First come named turns, each shown by rows before and after it. For each pair of rows after them, which turns, in which order, take the first row to the second? The first pair is done for you.
banod (before |-> after):
[-0.67  0.22 -1.01 -0.26 -0.54 -0.42 -1.54  0.38  0.00 -1.20  0.21 -0.71
 -1.63 -0.20  0.33  0.82] |-> [-0.39  0.50 -1.03  0.00 -0.15 -0.84 -0.98  0.30  0.31 -1.09 -0.34 -1.37
 -1.68 -0.33 -0.25  0.96]
[-2.33 -2.33 -0.90  0.53 -0.42  0.77 -2.34  2.03 -1.61  2.39 -2.19 -1.09
 -0.50 -1.83 -1.34  1.49] |-> [-1.28 -1.82 -0.65  1.00  0.54 -0.08 -0.69  1.57 -0.91  2.48 -3.07 -2.34
 -0.32 -2.04 -2.45  1.55]
[ 0.96  2.16 -0.87  0.38 -1.58  0.18  0.88  0.11  0.19 -0.48  1.18  1.37
  0.82  1.78 -0.22 -1.92] |-> [ 0.52  2.12 -1.02  0.31 -1.82  0.36  0.22  0.43 -0.03 -0.47  1.20  1.49
  0.63  1.78  0.05 -1.80]
Seled (before |-> after):
[-0.26  1.05 -1.52  1.11 -0.62  0.05  0.26  1.49  0.61  0.91  0.73 -0.09
  0.80  0.83  0.06 -1.22] |-> [-0.16  1.30 -1.87  0.93 -0.12 -0.41 -0.04  1.25  1.18  0.83  0.09 -1.00
  0.39  0.64 -0.22 -0.54]
[ 0.50 -0.74  0.15  2.38  1.75  0.01  2.14 -0.25 -0.65 -0.01 -1.71 -1.17
  0.08 -1.70 -1.89  0.43] |-> [ 1.03 -1.23  0.51  2.01  1.99 -0.07  2.23 -0.79 -0.28 -0.23 -1.27 -0.87
  0.27 -1.80 -1.63  0.45]
[ 0.22  1.26  0.06  0.67 -0.91 -0.99 -0.32  0.85  0.49  1.11 -0.13  0.13
 -0.44  0.16  0.46 -1.66] |-> [ 0.37  1.46 -0.12  0.53 -0.54 -1.34 -0.53  0.63  0.89  1.09 -0.49 -0.43
 -0.69 -0.03  0.25 -1.20]
[ 1.16  2.90  1.21 -0.36 -0.91 -1.67  0.94  0.81  0.59 -0.04  2.18 -0.42
  0.60  1.39  0.70 -1.34] |-> [ 0.85  3.23  0.90 -0.17 -0.97 -1.65  0.90  1.12  0.46  0.06  1.88 -0.66
  0.44  1.39  0.45 -1.33]
vubap (before |-> after):
[-0.60  0.37 -1.18 -0.62 -1.32 -0.89 -0.68 -1.32  1.93 -1.50  0.44 -1.03
 -1.80  1.12  1.13  0.37] |-> [ 0.91 -2.95  1.80  0.47 -1.00  0.65  1.40 -0.82 -0.02 -0.68  1.05  0.67
  0.62 -0.55  0.32 -0.48]
[-1.85  1.30 -1.62 -0.09 -2.45  0.69 -1.14  1.08 -0.43 -0.56  0.60  4.28
  0.26  3.82  2.48 -2.05] |-> [-0.73 -1.64  0.91  2.64 -0.78  1.52  1.19  3.46 -3.01  1.61 -2.24  2.79
  2.32  0.15 -1.54 -1.08]
[-2.48  2.56 -1.77  0.12 -2.89  1.68 -0.29  0.44 -1.08 -0.20  2.69  1.49
 -0.43  2.62  2.37 -0.93] |-> [-1.11 -0.70  1.06  2.44 -1.51  2.84  2.06  2.31 -3.60  1.68  0.79  1.02
  1.89 -0.58 -0.83 -0.45]
likag (before |-> after):
[ 1.01  1.92 -0.11  0.53 -0.71  0.56  2.71  1.63 -0.52  0.67 -0.34 -0.16
  0.49  0.99 -0.79 -1.64] |-> [ 1.94  2.20 -0.52 -1.15  0.28 -0.58  1.87 -0.48  1.73 -0.28  0.23 -0.65
 -0.21  1.47  0.45 -0.67]
[-0.27  1.09 -0.75  0.29 -1.15  0.48 -0.30  0.36 -0.12 -0.11 -0.14  0.50
  0.13  0.59  0.11 -0.52] |-> [-0.09  1.41 -0.82  0.43 -0.85  0.12  0.21  0.18  0.18 -0.12 -0.47  0.08
  0.08  0.61 -0.17 -0.47]
[ 0.82 -1.86  1.54 -1.42 -0.16  0.63 -0.45 -2.15  1.24 -1.06  2.68  3.40
  0.82  0.12  3.02 -1.29] |-> [-0.19 -1.86  2.14  1.22 -1.19  1.89  1.45  0.77 -1.72  0.29  1.41  3.56
  1.81 -0.58  0.82 -2.59]
[-0.52  1.71 -2.37 -0.57  0.59 -1.51 -0.15  0.83  0.85 -0.17 -1.05 -1.43
 -0.78  0.63 -0.77  0.98] |-> [-0.98  0.80 -2.33 -1.52  0.16 -0.88 -1.95  0.58  0.73 -0.47  0.01 -0.31
 -0.98  0.72  0.57  1.26]
Now pairs of rows:
(two turns a pair)
[ 0.94 -0.98  2.70 -1.88 -2.02  1.78  1.61 -1.46  0.31 -1.38  2.52  1.80
 -0.08  0.87  0.07 -0.90] |-> [-0.37 -0.85  2.40 -0.89 -2.94  2.65  1.15  0.31 -1.31 -0.74  2.01  2.08
 -0.09  0.62 -0.52 -1.16]  likag, banod
[ 1.25 -1.10  0.85 -0.78  1.28 -0.50 -0.32 -1.47  0.99 -0.08  0.10 -0.76
  0.34 -1.39 -0.36  1.10] |-> [ 0.84 -1.66  1.49 -0.57  0.03  0.56 -0.01 -1.10 -0.16 -0.11  1.54  1.15
  1.01 -0.90  0.49 -0.23]  banod, Seled
[ 1.12  2.01 -0.23 -0.80  1.60  0.39 -0.26 -0.87  2.14 -0.19 -0.29  0.07
 -2.52  0.56  1.05 -0.54] |-> [ 1.30  0.01  1.71  0.71  0.69  2.12  1.45  0.61 -0.45  0.70  0.41  1.97
 -0.69 -0.18  0.42 -2.06]  vubap, Seled
[ 1.09  1.78 -0.87 -0.92 -0.61 -1.30  1.39 -0.71  1.39 -1.22  0.51 -0.25
 -0.18  2.23  0.03 -0.86] |-> [-0.45  0.37 -0.40 -0.14 -2.30  0.75  0.16  1.39 -1.29 -0.56  1.23  1.69
  0.42  1.76  0.45 -1.50]  likag, likag
[-0.47 -0.37 -0.30  1.01  1.07  0.60  1.05  1.25 -0.06  1.37 -2.16 -1.16
  0.16 -1.05 -1.05  0.65] |-> [ 0.94 -1.07  0.86  0.70  1.38  0.48  2.58 -0.01  0.46  0.98 -0.89 -0.23
  1.13 -0.77 -0.44 -0.33]  banod, banod
[ 0.48  4.33 -1.82  0.24 -0.55 -1.20  0.90  0.14  1.63 -0.61 -0.37 -1.00
 -0.74  1.88 -0.69 -1.22] |-> [ 1.91  3.15 -0.86 -0.74  0.16 -1.45  1.20 -1.57  2.68 -1.14  0.77 -0.40
 -0.23  1.84  0.26 -1.11]  Seled, banod
